In the data rows, the value 128 means zero.
Two rows play each game, the first against the second. How much does the first row win by? 15 is about a draw, 30 a big win and 0 a big loss. Wins can go round in a circle: one row can beat a second, the second a third and the third the first. Each row has two weighted sums of its numbers, A and B, taken from their middle values. A row wins by its A times the other's B, less its B times the other's A.
array([135,  90,  99, 123, 132, 178, 155, 159, 158, 134, 113, 109,  73, 114, 127, 153])
array([ 93, 104, 139, 156, 153, 142, 117, 116, 164, 161, 122,  88,  68, 132, 130, 149]) -> 15
array([114, 160, 167, 170, 169, 140, 135, 111, 142, 101, 104,  94,  85, 108, 113, 129])
array([112, 151, 156, 172, 164, 141, 126, 108, 129, 156, 119,  94,  63, 104, 115, 148]) -> 3
array([113, 154, 157, 162, 146, 105,  86,  87, 111, 169, 180, 168, 150, 110,  88,  83])
array([102, 100, 106,  95,  93, 146, 153, 141, 127,  80, 123, 148, 152, 152, 153, 144]) -> 5
array([119, 166, 169, 178, 160, 108,  93,  86,  99, 144, 168, 152, 140, 110,  87,  84])
array([137, 114, 100, 114, 116, 141, 155, 171, 150, 136, 103,  87,  99, 129, 148, 152]) -> 19
array([120, 172, 172, 168, 153, 107,  93,  80,  97, 151, 165, 159, 146, 111,  90,  82])
array([140, 107,  93,  90, 119, 144, 147, 138, 114,  89, 103, 119, 146, 163, 173, 146]) -> 15
array([ 99, 123, 151, 161, 157, 134, 120, 115, 159, 143, 107,  98,  62, 114, 138, 148])
array([139,  91,  91,  89, 114, 148, 152, 141, 124, 105, 107, 121, 147, 148, 161, 158]) -> 17
array([107,  88, 107,  96,  98, 139, 157, 136, 126,  76, 127, 146, 164, 149, 146, 149])
array([146, 104,  97,  87, 106, 141, 141, 140, 123, 101, 105, 118, 148, 158, 171, 152]) -> 11
array([102, 154, 167, 159, 128,  84,  95,  97, 120, 159, 174, 172, 149, 114,  87,  87])
array([143, 107, 105, 108, 123, 129, 159, 175, 154, 138, 102,  89,  98, 128, 142, 149]) -> 17
array([113, 147, 158, 160, 154, 104,  91,  82, 109, 168, 179, 167, 150, 110,  87,  84])
array([103, 148, 162, 157, 135, 100,  98,  95, 112, 166, 176, 172, 158, 109,  83,  86]) -> 17
array([145, 106, 102,  96, 108, 133, 137, 140, 123,  96, 100, 113, 140, 158, 170, 162])
array([117, 164, 172, 172, 157, 106,  90,  86,  98, 152, 169, 157, 139, 109,  89,  87]) -> 11
array([145,  85,  93, 119, 140, 152, 162, 160, 147, 129, 118, 102,  78, 119, 132, 158])
array([133, 104, 102, 108, 126, 160, 148, 143, 119,  68,  84, 118, 144, 151, 161, 156]) -> 23
array([112, 183, 162, 143, 113,  57, 103, 114, 123, 155, 177, 170, 162, 114,  88,  83])
array([147, 106,  94,  98, 115, 149, 159, 180, 156, 147, 116,  99,  99, 122, 140, 139]) -> 14
array([157, 180, 163, 165, 146,  94, 114, 111, 143,  96,  86, 101, 105, 122, 105, 152])
array([124, 174, 170, 166, 146, 103,  90,  86, 101, 155, 171, 161, 147, 110,  87,  83]) -> 17
array([163, 108,  99,  95, 110, 136, 157, 178, 156, 146, 113, 106,  95, 119, 137, 145])
array([150, 114,  89,  85, 112, 151, 140, 144, 125, 100, 103, 117, 144, 152, 167, 154]) -> 18
array([133, 102, 103,  98, 108, 136, 149, 138, 124,  78,  93, 128, 166, 166, 160, 137])
array([122, 166, 172, 170, 154, 110,  94,  86, 105, 149, 165, 160, 143, 105,  88,  80]) -> 13
array([156, 109,  96,  90, 104, 137, 140, 145, 130,  94, 103, 116, 143, 154, 163, 158])
array([123, 173, 171, 169, 153, 114,  91,  83,  93, 146, 163, 161, 150, 110,  91,  81]) -> 14
array([127, 176, 171, 168, 151, 110,  95,  80, 100, 144, 170, 156, 142, 113,  87,  80])
array([112,  96, 132, 141, 160, 155, 131, 121, 175, 154, 110,  94,  75, 109, 128, 150]) -> 12
array([112, 154, 174, 171, 153, 103,  90,  85, 100, 157, 174, 157, 141, 112,  95,  82])
array([109, 148, 158, 158, 152, 104,  83,  84, 114, 176, 173, 169, 155, 110,  90,  85]) -> 9
array([ 91, 135, 152, 159, 159, 135, 120, 123, 154, 157, 106,  93,  68, 108, 134, 148])
array([112, 171, 164, 158, 125,  71, 101, 101, 115, 149, 171, 173, 159, 114,  84,  83]) -> 15
array([151, 103,  92,  93, 104, 136, 142, 134, 120,  99, 107, 121, 150, 157, 172, 155])
array([124, 169, 171, 169, 153, 110,  89,  90, 107, 147, 165, 159, 145, 106,  83,  82]) -> 14
array([ 94, 103, 133, 148, 152, 145, 127, 126, 174, 154, 104,  98,  76, 117, 131, 152])
array([142, 104,  94,  93, 112, 154, 143, 143, 117,  95,  96, 118, 155, 155, 168, 152]) -> 16
array([120,  97, 121, 130, 120, 133, 152, 149, 164, 155, 113,  95,  69, 127, 133, 156])
array([135, 108, 113, 113, 129, 165, 152, 164, 150, 161, 115,  96,  68, 111, 131, 156]) -> 22
array([148,  93,  93,  98, 107, 140, 131, 133, 111,  97, 112, 121, 149, 158, 176, 162])
array([105, 141, 161, 160, 132,  90,  92,  89, 115, 166, 172, 175, 165, 113,  91,  86]) -> 10
array([127, 103, 112, 121, 120, 146, 150, 165, 171, 136, 125, 100,  67, 116, 134, 149])
array([103, 159, 156, 154, 132, 100,  92,  85, 119, 177, 178, 169, 158, 116,  87,  84]) -> 20
array([118, 169, 166, 172, 147, 100,  90,  82, 103, 151, 172, 161, 150, 111,  93,  81])
array([123, 172, 165, 166, 145,  94,  87,  87, 107, 171, 170, 159, 149, 111,  85,  84]) -> 18
array([141,  97,  99, 103, 132, 157, 153, 150, 127,  66,  86, 115, 147, 145, 154, 154])
array([130,  83,  94, 100, 111, 157, 152, 137, 120,  84, 106, 129, 147, 151, 163, 156]) -> 10
array([109, 142, 162, 177, 169, 149, 121, 103, 136, 142, 116,  99,  66, 104, 118, 137])
array([129, 189, 163, 167, 152, 140, 117, 136, 142,  72,  97, 101,  80, 121, 105, 135]) -> 21
array([104, 144, 167, 158, 130,  95,  97,  93, 114, 167, 181, 167, 157, 109,  89,  84])
array([147, 113, 117, 103, 109, 140, 160, 177, 153, 139,  99,  92, 101, 123, 142, 143]) -> 27
array([145, 121,  93,  99, 114, 139, 157, 180, 159, 144, 117,  98,  99, 123, 138, 141])
array([ 91,  86, 121, 139, 138, 143, 134, 153, 171, 171, 111,  91,  90, 123, 127, 152]) -> 11
array([133, 133, 164, 177, 173, 162, 126,  97, 128, 136, 113, 100,  72,  98, 112, 132])
array([101, 172, 164, 142, 107,  65, 107, 108, 125, 140, 165, 177, 170, 123,  92,  88]) -> 17
array([121, 119,  99,  92, 108, 180, 149, 137, 116,  95,  98, 126, 145, 152, 159, 152])
array([122, 167, 171, 171, 153, 105,  90,  91, 109, 143, 169, 160, 140, 104,  89,  80]) -> 18
array([132, 100, 102,  98, 112, 166, 151, 141, 123,  86,  93, 117, 145, 155, 164, 149])
array([119, 180, 161, 140, 106,  70, 108, 111, 117, 153, 169, 176, 164, 119,  81,  88]) -> 16
array([156, 119,  98,  94, 109, 128, 151, 183, 159, 142, 111, 105, 102, 123, 136, 146])
array([116, 175, 172, 168, 152, 108,  94,  88, 110, 150, 168, 155, 144, 104,  87,  81]) -> 19
array([126, 177, 171, 170, 150,  95,  92,  88, 108, 161, 161, 153, 151, 105,  86,  80])
array([139,  96, 101, 103, 128, 161, 154, 157, 119,  71,  88, 114, 138, 147, 159, 152]) -> 12
array([121, 179, 168, 170, 151, 114,  93,  80,  96, 146, 170, 157, 144, 110,  91,  81])
array([129, 107, 104,  94, 113, 163, 155, 140, 123,  82,  93, 121, 145, 154, 163, 146]) -> 13
array([146, 107,  95,  93, 111, 140, 144, 143, 124,  90, 103, 112, 145, 155, 169, 156])
array([117, 156, 170, 177, 151, 103,  89,  86, 101, 158, 173, 157, 138, 110,  94,  82]) -> 14
array([110,  84, 129, 146, 156, 158, 123, 139, 177, 157, 102,  97,  74, 117, 127, 145])
array([147, 103, 102,  93, 111, 132, 153, 183, 164, 150, 122, 102,  96, 120, 143, 138]) -> 18
array([135,  80,  98,  92, 114, 174, 147, 144, 119,  83, 110, 124, 141, 149, 166, 154])
array([145, 104,  96,  96, 123, 139, 146, 136, 114,  84, 101, 112, 143, 164, 170, 152]) -> 15
array([127,  92, 101,  93, 111, 166, 149, 141, 122,  86,  98, 130, 151, 149, 160, 155])
array([114, 164, 157, 163, 146, 100,  96,  84, 104, 168, 180, 167, 150, 109,  85,  84]) -> 17
array([117, 154, 159, 162, 138,  98,  91,  85, 106, 167, 183, 170, 150, 112,  89,  83])
array([124, 168, 169, 166, 148, 100,  85,  85, 100, 155, 175, 163, 143, 110,  90,  87]) -> 15
array([146, 113,  92,  97, 113, 136, 154, 183, 162, 154, 116, 100, 102, 124, 138, 136])
array([148, 104, 100,  97, 110, 145, 146, 130, 116,  87,  97, 118, 151, 159, 169, 154]) -> 15
array([125,  89,  95,  94, 120, 162, 148, 133, 124,  87,  99, 136, 145, 155, 161, 152])
array([113, 183, 160, 143, 112,  75, 104, 112, 125, 154, 173, 174, 158, 112,  84,  82]) -> 13
array([114, 126, 161, 171, 176, 154, 120, 108, 133, 137, 116,  90,  76, 102, 119, 145])
array([147, 107,  95,  95, 105, 135, 141, 147, 114,  84, 108, 119, 148, 155, 169, 159]) -> 14
array([134,  93, 111, 112, 127, 169, 159, 162, 146, 118, 116,  95,  78, 122, 142, 157])
array([131,  82, 100, 105, 133, 172, 157, 159, 153, 135, 118, 103,  84, 117, 146, 152]) -> 20
array([148, 101, 100, 101, 105, 126, 153, 184, 159, 145, 127,  98, 100, 121, 139, 146])
array([149,  97, 104,  91, 109, 134, 136, 141, 123,  98,  98, 117, 144, 157, 175, 157]) -> 10
array([125, 176, 175, 169, 149, 108,  92,  85,  98, 150, 163, 154, 151, 109,  86,  82])
array([138, 103,  98,  99, 124, 165, 152, 154, 119,  83,  85, 114, 144, 151, 164, 146]) -> 15
array([146, 102,  92,  97, 117, 139, 158, 182, 152, 144, 121, 101,  95, 123, 142, 144])
array([121, 115, 155, 172, 161, 122, 122, 119, 138, 145, 123, 100,  67,  93, 121, 158]) -> 18
array([139, 114, 112, 112, 111, 141, 158, 177, 150, 134,  99,  92,  96, 129, 137, 151])
array([139, 104,  96,  95, 109, 135, 144, 139, 127, 102,  97, 120, 140, 157, 166, 159]) -> 18
array([113, 171, 174, 173, 152, 102,  93,  87,  99, 143, 164, 158, 146, 109,  91,  85])
array([137,  95,  94, 102, 114, 148, 150, 136, 113,  90,  99, 119, 146, 161, 171, 151]) -> 17
array([122, 172, 173, 171, 153, 111,  93,  82,  98, 144, 160, 159, 148, 110,  89,  82])
array([155, 116, 110, 103, 108, 140, 157, 181, 157, 128, 105,  98,  91, 124, 140, 143]) -> 17
array([150, 121, 112, 105, 115, 137, 156, 181, 156, 128, 102,  94,  93, 124, 135, 147])
array([125, 100, 101, 101, 129, 180, 157, 156, 147, 136, 118, 107,  77, 121, 147, 153]) -> 29
array([125, 180, 174, 169, 148, 104,  92,  85, 105, 153, 162, 152, 151, 107,  87,  81])
array([138, 106, 100, 104, 124, 163, 148, 144, 120,  74,  81, 118, 145, 157, 160, 148]) -> 14
array([144, 119,  94,  88, 105, 131, 134, 146, 126, 104, 102, 118, 150, 156, 169, 157])
array([108, 104, 114, 139, 161, 158, 133, 125, 175, 137,  98, 102,  86, 116, 129, 155]) -> 15
array([116, 166, 167, 163, 148,  86,  90,  94, 118, 173, 168, 158, 151, 109,  83,  79])
array([105, 157, 159, 157, 136,  94,  98,  85, 112, 181, 178, 166, 159, 113,  88,  79]) -> 16
array([ 99, 182, 167, 140, 103,  68, 105, 112, 123, 140, 166, 174, 167, 120,  94,  90])
array([144,  76,  98, 114, 133, 184, 161, 159, 139, 130, 117, 109,  81, 110, 138, 157]) -> 15
array([130, 103,  94,  93, 114, 161, 153, 139, 119,  83, 102, 126, 147, 153, 161, 152])
array([151, 125, 110, 100, 112, 130, 158, 177, 155, 133, 114,  94,  92, 117, 140, 149]) -> 5
array([151, 106,  98, 105, 121, 143, 154, 164, 149, 144, 105,  91,  91, 132, 145, 154])
array([142,  99,  98,  90, 117, 148, 147, 138, 123,  94, 101, 114, 142, 155, 169, 156]) -> 16
array([152,  95,  91, 102, 110, 137, 142, 141, 114,  87, 106, 118, 142, 156, 174, 159])
array([103, 158, 153, 160, 140,  91,  91,  94, 110, 179, 181, 168, 159, 115,  90,  77]) -> 10
array([113, 166, 160, 165, 152,  98,  91,  83, 103, 157, 178, 166, 147, 112,  89,  83])
array([123, 172, 163, 138, 106,  68, 103, 115, 119, 162, 176, 168, 164, 121,  76,  91]) -> 17
array([153, 116,  90,  96, 114, 138, 158, 180, 155, 153, 112,  99, 106, 123, 139, 138])
array([105, 109, 154, 166, 166, 140, 126, 114, 143, 161, 126, 104,  52, 104, 119, 146]) -> 20
array([150, 104, 103,  98, 105, 131, 140, 143, 124,  84,  98, 117, 146, 152, 174, 158])
array([126,  88,  95,  96, 112, 164, 147, 144, 123,  85, 108, 122, 147, 151, 163, 157]) -> 16
array([156, 103,  91,  91, 105, 142, 144, 147, 124, 103, 106, 117, 134, 153, 164, 158])
array([133,  89,  97,  99, 109, 154, 152, 135, 122, 100,  96, 122, 150, 152, 166, 154]) -> 13
array([134, 108, 103, 106, 125, 159, 153, 147, 119,  78,  83, 110, 140, 156, 160, 150])
array([117, 178, 167, 169, 150, 100,  94,  87,  98, 148, 171, 161, 148, 109,  88,  81]) -> 14
array([120,  82,  95, 102, 118, 157, 145, 137, 119,  80, 105, 132, 146, 148, 173, 157])
array([100,  85, 120, 136, 149, 133, 141, 153, 172, 169, 106,  95,  86, 116, 125, 151]) -> 18
array([115, 168, 169, 140, 102,  68, 106, 111, 113, 150, 175, 171, 169, 121,  88,  88])
array([ 88,  88, 137, 157, 157, 154, 120, 112, 165, 146, 128,  92,  71, 120, 143, 146]) -> 12
array([107, 150, 156, 157, 144, 102,  82,  84, 115, 177, 177, 171, 154, 114,  92,  84])
array([147, 103,  96,  88, 107, 128, 144, 148, 122, 105, 104, 117, 139, 161, 169, 152]) -> 23
array([144, 106, 100,  99, 107, 162, 148, 134, 109,  87, 102, 114, 149, 154, 170, 155])
array([140, 105,  98, 101, 127, 159, 155, 152, 121,  80,  85, 112, 138, 147, 165, 149]) -> 16
array([156, 108,  97,  93, 105, 125, 148, 140, 118,  90, 102, 124, 144, 156, 164, 158])
array([145, 104,  93,  91, 116, 129, 139, 139, 123,  91, 107, 118, 143, 155, 170, 162]) -> 19
array([149,  99, 103,  99, 104, 127, 156, 182, 156, 155, 123, 103, 100, 118, 133, 149])
array([142, 104,  98,  97, 115, 140, 150, 180, 168, 149, 114, 105,  98, 119, 141, 140]) -> 19
array([133,  99,  99, 112, 126, 169, 148, 144, 123,  66,  87, 116, 139, 146, 164, 156])
array([118,  95, 113, 117, 119, 137, 148, 156, 156, 166, 125,  90,  81, 115, 151, 160]) -> 10
array([139, 107,  97,  90, 106, 128, 142, 147, 125, 101, 103, 121, 140, 163, 165, 154])
array([130, 177, 173, 170, 147, 104,  92,  89, 105, 156, 163, 156, 144, 102,  86,  82]) -> 13
array([159, 114,  91,  91, 111, 138, 144, 147, 128, 105, 100, 112, 137, 150, 158, 162])
array([117, 178, 168, 154, 119,  67, 100, 102, 116, 149, 165, 174, 160, 114,  86,  88]) -> 15
array([157, 116,  91,  88, 110, 137, 143, 140, 131,  99, 101, 117, 142, 148, 163, 159])
array([119, 159, 157, 166, 144, 105,  91,  84, 107, 174, 180, 163, 148, 112,  85,  80]) -> 17
array([147,  95,  93,  92, 114, 156, 140, 134, 119, 101, 102, 115, 149, 161, 168, 153])
array([151, 114, 112, 108, 111, 138, 157, 175, 153, 133,  98,  96,  91, 125, 141, 149]) -> 24
array([ 95,  83, 120, 137, 142, 142, 142, 150, 167, 176, 110,  98,  77, 122, 126, 151])
array([112, 170, 170, 172, 150, 105,  93,  84, 101, 157, 174, 155, 142, 107,  93,  82]) -> 12
array([136,  86,  91,  95, 112, 155, 152, 135, 123, 100, 102, 125, 149, 152, 161, 155])
array([161, 118,  88,  91, 111, 147, 147, 136, 130, 102, 100, 112, 141, 150, 161, 155]) -> 15
array([104, 148, 163, 158, 135,  99,  96,  85, 119, 174, 177, 165, 158, 114,  89,  79])
array([136,  81, 100,  91, 118, 166, 146, 141, 120,  84, 106, 125, 144, 149, 160, 161]) -> 10
array([147, 111,  98,  95, 106, 131, 156, 178, 157, 153, 117, 103, 108, 117, 140, 146])
array([ 99, 150, 160, 160, 139,  91,  91,  87, 122, 167, 177, 166, 157, 119,  91,  79]) -> 11
array([129,  93,  94, 110, 117, 164, 150, 137, 112,  78,  99, 117, 147, 168, 161, 146])
array([132,  99, 102, 106, 124, 148, 151, 140, 122,  79,  87, 113, 143, 160, 162, 153]) -> 14
array([110, 151, 158, 160, 144,  98,  84,  81, 115, 171, 178, 167, 153, 118,  90,  85])
array([120,  84,  96,  94, 125, 158, 154, 132, 120,  82, 111, 131, 138, 149, 164, 158]) -> 1
array([124, 165, 162, 143, 101,  62, 108, 105, 120, 157, 175, 173, 165, 118,  84,  93])
array([117, 134, 162, 179, 181, 140, 134, 117, 134, 112, 107, 104,  75, 103, 108, 126]) -> 24
array([121, 169, 170, 176, 155, 113,  92,  87,  98, 142, 162, 157, 147, 108,  87,  84])
array([105, 171, 167, 137, 109,  70, 106, 106, 119, 151, 173, 167, 174, 124,  84,  90]) -> 17
array([115, 101,  98,  84,  97, 132, 144, 138, 137,  98, 122, 152, 156, 152, 148, 148])
array([122, 174, 172, 167, 152, 103,  93,  82, 102, 151, 167, 157, 145, 111,  87,  81]) -> 21
array([151, 106, 104, 111, 119, 141, 153, 170, 152, 135, 108,  89,  92, 122, 142, 157])
array([119, 169, 165, 157, 132,  70,  95, 103, 113, 151, 172, 172, 160, 113,  82,  84]) -> 15
array([153, 119,  95,  89,  96, 137, 134, 144, 123, 107, 104, 119, 147, 156, 171, 154])
array([120, 168, 168, 168, 150, 104,  89,  82, 103, 157, 166, 162, 148, 113,  88,  82]) -> 10
array([110, 146, 157, 163, 142,  93,  84,  80, 117, 168, 181, 164, 161, 112,  94,  87])
array([144, 105,  99,  97, 105, 129, 158, 179, 162, 147, 116, 109, 106, 121, 135, 143]) -> 17
array([108,  98, 114, 136, 135, 148, 146, 147, 165, 165, 100,  97,  75, 123, 132, 154])
array([142,  98, 104, 106, 120, 161, 151, 141, 121,  83,  80, 114, 143, 156, 161, 150]) -> 13
array([155, 117, 112, 101, 110, 138, 155, 184, 158, 121, 104,  97,  98, 121, 142, 142])
array([148, 122,  99,  88, 107, 136, 137, 146, 126,  95, 100, 113, 148, 157, 170, 152]) -> 11
array([141,  94, 104, 109, 136, 178, 158, 157, 144, 136, 116,  94,  75, 119, 140, 155])
array([137,  88,  87,  90, 112, 145, 150, 142, 119,  96, 111, 132, 152, 150, 162, 155]) -> 20
array([ 90,  96, 106,  96, 108, 155, 153, 150, 129,  75, 119, 149, 150, 145, 144, 149])
array([146, 111,  98,  93, 110, 134, 137, 138, 121,  93,  99, 116, 150, 159, 170, 159]) -> 14
array([117, 164, 173, 171, 153,  99,  94,  87, 105, 152, 168, 155, 146, 108,  88,  82])
array([134,  93,  93,  90, 117, 171, 150, 140, 120,  93, 101, 127, 148, 144, 164, 154]) -> 10
